M =
[[121 117 127 122 124 132 126 133 124 136 128 123]
 [124 127 120 123 127 119 128 128 133 130 129 126]
 [132 137 125 131 130 120 130 124 134 122 128 131]
 [109 106 118 111 120 129 122 136 121 145 130 118]
 [122 125 121 122 126 122 127 129 130 131 129 126]
 [123 119 128 123 125 133 126 132 124 135 128 124]
 [119 114 126 120 123 132 125 134 123 138 128 122]
 [139 139 135 138 132 131 131 124 130 119 127 134]]
Report the 2nd entry, reading row by row.
A: 117
Report the first entry, reading row by row.
A: 121
The third entry in reading order -> 127
Report the entry just right of the largest entry.
A: 130
Report the minimum.
A: 106
Report the second-last entry, reading row by row.
A: 127
Report the last entry, reading row by row.
A: 134
Report the 2nd smallest entry.
A: 109
The second entry on the diagonal from the top-right corner: 129
Report the entry just left of the largest entry.
A: 121
The entry directly above the largest entry -> 122
The third smallest entry -> 111
Report the 2nd entry on the main diagonal.
A: 127
The top-right entry: 123
The entry directly below the largest entry: 131
The smallest entry in the last row is 119
The top entry of the column that holds the largest entry: 136
Report the fifth-last entry, reading row by row.
A: 124
The 5th entry in reading order is 124
Report the entry in the bottom-left corner.
A: 139
The last entry of the largest entry's row -> 118
